In the rows, zero is written as 128.
First come named moves, each a turn or a mirror, each shown by rows before and after it. For each pair of rows after them, which moves, in which order, take the first row to the second? The first pair is done for you.
q_621 (before |-> after):
[166 101 130  87 134 106 101 121 118 128 107 112 150 172 129 125 107 118
 118  96 157 132 117] |-> [141  92 110  99 145 148 115 139 113 134 152 116 161 159 148 134 101 104
 101  92 126  98 112]
[124 134  99 141 117 134 122 123 126 128 128 126 137 112 127 121 136 107
 124 136 124 106 137] |-> [139 140 114 134 110 115 116 120 129 124 109 126 131 124 116 120 138 114
 130 140 143 126 143]
[137 131 178 107  87 133 111 119 122 109 151 131 150  91 145 132 134 119
 141 107 134 120 114] |-> [137 130 179 110  88 139 112 120 120 112 153 130 150  88 146 131 127 120
 139 107 132 117 112]
q_29 (before |-> after):
[126 119  98 130 154 122 117 144 116 145 135 130 129 132 126 144 155 141
 111 134 113 103 127] |-> [154 118 122 117 143 105 115 124 126 136 139 126 107 137  95 118 144 133
 123 144 131 151 150]
[135 133 146 119 138 136 137 120 122 119 152 139 124 141 121 118 125 125
 112 137 113 121 126] |-> [133 128 142 123 138 140 135 123 123 119 151 139 121 137 123 122 126 125
 113 133 113 116 121]
[107 104 174 165 103 123 112 110 132 126 125 176 179  80 152 127 119 117
 149  96 112 127 109] |-> [114 108 192 154  93 117 112  98 138 127 127 173 158  84 135 110 115 113
 149 102 126 155 124]
[132 127 115 127 138 125 113 125 131 131 161 139 118 147 129 113 128 108
 127 125 115 142 140] |-> [122 126 112 129 145 130 110 133 127 138 156 142 124 144 142 123 135 113
 124 121 108 124 131]
q_864 (before |-> after):
[108 122 151 124 119 140 135 129 124 140 163 121 126 112 138 108 106 118
 128 123 126 142 129] |-> [141 118 113 129 157 122 150 125 125 148 130 118 108 139 104 130 130 137
 117 130 113 121 125]
[139 109 114 132 154 106 144 122 115 139 117 126 120 115  91 120 130 142
 132 141 115 136 127] |-> [106 109 144 127 121 129 133 129 111 135 151 125 138  96 124  99 108 123
 144 138 125 148 130]
[126 141 118 147 132 116 166 140 108 123 124 157 100 143 168 148 158 164
 121 111  77 101 134] |-> [104 145 139 146 104 134 160 146 107 117 151 159 117 127 186 133 145 154
 131 104  88 110 135]
[124 111 117 124 167 130 153 138 164 146 174 123 134 154 114 132 135 142
  92 141 120 123 135] |-> [105 111 135 122 144 144 147 142 164 142 196 125 146 142 131 116 119 131
 100 138 125 139 136]
q_826 (before |-> after):
[113 147 169 118 120 146 101 124  82 160 155 118 139 175 170 124 122 125
 128 105 112 111 143] |-> [108 135 179 123 118 136 112 115  79 156 163 113 136 162 158 115 109 119
 129 108 105 115 149]
[159 130  96 141 140 146 124 144 115 150 160 116  77 129 105  96 124 121
 122 165 125 145 156] |-> [164 158  78 130 135 147 107 150 117 151 142 124  89 149 131 112 149 133
 123 154 143 135 144]
[124 136 119 119 125 134 144 127 140 132 160 131 110 132 133 112 117  98
 119 135 148 142 136] |-> [134 140 110 120 128 135 144 129 143 137 159 132 108 139 134 118 121 101
 119 136 148 134 137]
[159 135 113 120 139 107 144 106 117 138 151 122  99 144  91 114 129 125
 139 154 139 172 159] |-> [164 154 100 114 134 103 124 112 118 139 139 126 105 159 103 131 146 130
 137 149 147 162 152]
Pairs:
Each pair is 2 to 3 moves apart.
[125 147 159 111  93 135 116 124 132 115 128 132 130 124 136 111 131 111
 149 127 156 149 136] |-> [123 134  97 137 149 157 142 145 125 140 142 138 121 134 116 141 143 114
 119 126 112  90 129]  q_864 q_621
[193 183  22  98 156 141 135 156 145 144 146 146 106 198 107 179 167 107
 114 115 120  93 132] |-> [116 186  75  93  80 195 110 171 130 133 214 158 158 146 187 147 127  73
 135  91 140 101 126]  q_29 q_864 q_29
[150 130 163 123 116  67 115  99 141 115  64 107 124 134 106 116 138 160
 144 130 171 174 137] |-> [ 67  87 137 153 132 164 150 130 128 139 188 119 143  77 142 106  98 109
 117 122  97 111 139]  q_826 q_864 q_621
[159 114 107 137 170 101 151 111 123 135  92 119  94 148  88 140 154 156
 127 142 101 127 127] |-> [ 72 114 158 138  99 154 128 129 106 121 160 131 153  95 176 110 117 120
 146 118 112 125 118]  q_864 q_29
[160 166 141 100 117 130 111 114 145 118 156 130 105 151 118 105 116 100
 138 138 161 178 145] |-> [110 156 102 119 126 169 107 151 121 123 163 143 155 123 185 145 127 112
 128 113 130 100 106]  q_864 q_29 q_864
[135 131  88 150 149  96 127 126  90 115  42 131 155 150 109 122 142 183
 127 114  99 105  77] |-> [ 84 111  84 158 141 172 146 141  91 129 164 135 158 112 132  90  97 121
 113 113  59  93 108]  q_29 q_621 q_864
[122 113 113 124 150 113 160 109 142 143 145 127 117 113  85 110 126 118
 118 126  95 129 135] |-> [ 91 116 117 125 131 130 146 121 128 140 151 131 160  92 133 119 124 122
 123 109  96 104 118]  q_621 q_864 q_29
[171 158  97  88 114 132  63  85 146 130  64 117 121 164 159 166 141 160
 121 107 148 153 148] |-> [ 92 125 125 110  86 196  79 100 132 132 162 125 151 101 200 131  88 115
 116  97 113 139 151]  q_864 q_621 q_826
[113 114 171  98 115 140 134 123 163 118 140 136 130  88  92  99 119 141
 150 107 149 129 133] |-> [128 105 123 113 160 151 148 134 160 131 142 135 119  98  72 123 133 147
 128 108 118  86 125]  q_864 q_621
[ 89 105 152 148 129 153 151 135 118 132 179 121 140  97 130 109  91  99
 127 130 101 122 121] |-> [128 117 186 126 112 106 135 106 125 120 135 113 121 115 100  97  91 117
 144 141 140 176 128]  q_29 q_621
[108 123 172 113  94 120 111 123 137 119 114 136 146 109 167 116 110 116
 148 123 153 153 122] |-> [156 116 137 115 148 114 140 111 155 136 127 123  92 140  93 112 118 105
 123 146 126 167 151]  q_864 q_621 q_29
[174 105 130 134 148  91 145  99 142 129 114 116  90 133  71 102 125 130
 128 146 136 168 149] |-> [145 114  67 146 174 155 148 143 135 152 164 138 105 132 109 137 137 112
 100 135 101  95 141]  q_826 q_621
[135 114 114 125 141 118 150  93 119 132 133 121 102 128 110 119 120 136
 149 150 116 150 140] |-> [118 111 116 126 133 140 152 101 114 135 154 126 113 117 125 115 112 126
 150 149 108 140 142]  q_621 q_864
[112 117 114 143 143 132 135 138 121 121 156 132 133 114 130 131 112 115
 122 123 123 107 132] |-> [137 142 127 129 126  98 113 132 128 108 109 130 131 138 131 138 126 132
 136 114 153 131 128]  q_826 q_826 q_621
